In the data rows, zero lies at 4.5, halfway between 4 and 5.
Here are some points:
[5 3 4 5 4 4 6 5 5 3 3 6 4]
[6 4 4 4 4 4 6 5 5 3 4 6 5]
[6 4 3 4 4 4 6 5 5 3 5 6 5]
[5 5 3 4 4 3 6 5 4 3 5 5 5]
[4 4 3 4 4 3 6 5 4 3 5 5 4]
[3 4 2 3 5 3 5 5 5 3 5 5 3]
[3 4 2 4 6 4 4 5 5 4 4 4 2]
[3 4 3 4 6 4 4 4 5 4 4 4 2]
[3 4 3 4 6 5 4 5 5 4 3 4 2]
[3 4 3 4 5 4 5 5 5 4 4 5 3]
[4 4 3 3 5 3 5 5 5 4 5 5 4]
[5 5 4 4 3 3 5 4 4 4 7 5 5]
[5 5 5 5 3 4 6 4 4 4 5 4 6]
[5 4 4 5 4 4 6 4 5 4 4 5 5]
[5 3 4 4 5 4 6 5 5 3 4 5 4]
[4 3 4 5 5 4 5 5 5 3 3 5 3]
[4 3 4 5 5 4 5 5 5 3 3 4 3]
[3 3 3 4 5 4 5 5 5 3 4 4 2]
[3 4 3 4 5 4 5 5 4 3 4 4 2]
[3 4 3 4 5 4 5 5 4 3 4 4 2]
[4 4 3 4 5 4 5 5 4 3 5 5 3]
[4 4 3 4 5 4 5 6 5 4 4 6 4]
Here are 10 more points, each followed by its number:
[5 4 4 4 4 4 5 6 5 4 4 6 5] 0
[7 7 6 2 2 5 3 4 4 4 8 5 4] 1
[7 6 9 9 2 7 6 0 3 6 2 2 8] 2
[5 4 6 6 5 6 6 5 4 4 1 5 6] 3
[5 7 5 2 3 5 2 3 3 4 8 3 2] 4
[5 5 8 9 4 8 5 0 2 6 2 1 5] 5
[3 3 3 4 6 4 4 5 5 4 4 4 2] 6
[3 3 3 4 6 4 4 5 5 4 4 5 2] 7
[3 3 3 4 6 4 4 6 5 4 3 5 3] 8
[6 4 3 4 4 7 5 4 6 4 3 6 4] 9
Which of these numbered points is nearest to each point below, ignoring the 2 directions in which the first points spread most? Its number follows each.
[3 5 4 4 5 6 0 5 3 7 2 3 3] > 3
[9 9 9 9 0 9 4 0 0 8 5 0 9] > 5
[6 6 7 6 3 5 4 2 3 6 6 3 6] > 2
[7 8 9 6 2 6 4 1 2 6 7 2 7] > 2
[7 5 3 3 2 7 6 4 6 7 5 6 6] > 9
[5 5 3 4 3 4 4 5 6 3 4 5 4] > 0
[3 3 5 5 7 4 4 6 5 5 3 5 4] > 8
[2 9 0 0 0 9 0 3 2 9 0 0 3] > 2
[4 3 5 5 7 4 4 6 5 5 3 6 5] > 8
[7 6 4 7 2 4 0 7 9 6 9 3 3] > 1
[6 3 4 4 4 5 6 5 5 3 4 6 5] > 7
[4 7 2 3 4 9 4 4 9 9 6 6 3] > 9
[5 7 4 4 2 5 4 1 4 4 7 2 3] > 4
[3 4 3 4 6 3 5 5 4 5 5 5 4] > 8
Now 10 new points, numbered from 0 again:
[4 4 5 4 5 4 3 6 5 4 3 5 4] 0
[6 4 4 4 4 5 6 5 5 3 3 6 5] 1
[5 4 4 4 4 3 6 5 5 3 4 6 5] 2
[5 4 4 4 4 3 6 5 4 3 5 5 5] 3
[5 4 3 4 4 3 6 5 4 3 6 5 5] 4
[4 4 3 4 5 3 6 5 4 3 6 5 4] 5
[3 4 3 3 5 3 5 5 5 4 5 5 3] 6
[3 3 5 5 7 3 5 5 4 4 4 4 4] 7
[3 3 5 5 7 3 5 5 4 4 5 4 4] 8
[4 4 5 4 6 3 5 5 4 4 5 5 5] 9
The same question for these:
[3 3 5 5 7 3 5 5 4 5 5 5 4] > 8
[3 6 5 3 4 4 0 6 4 6 4 4 6] > 0
[0 9 5 2 5 3 0 7 5 9 5 2 5] > 0
[4 4 5 5 6 3 6 5 4 4 5 5 6] > 7
[5 4 5 5 6 2 6 5 4 4 5 5 6] > 7
[4 3 3 4 4 4 5 6 6 3 3 5 3] > 2
[3 4 3 4 7 3 4 5 4 5 5 5 3] > 9
[5 4 5 5 5 3 6 5 4 4 5 6 6] > 9
[4 5 4 4 5 5 2 5 5 7 5 4 4] > 0
[5 5 3 3 4 5 5 5 5 3 4 5 4] > 1
[3 6 5 4 5 3 1 6 5 6 5 4 6] > 0
[4 5 4 4 4 7 1 5 5 6 2 4 4] > 0
[7 6 9 9 3 8 4 0 1 7 2 1 7] > 7
[0 8 5 3 6 4 0 7 5 9 5 2 3] > 0
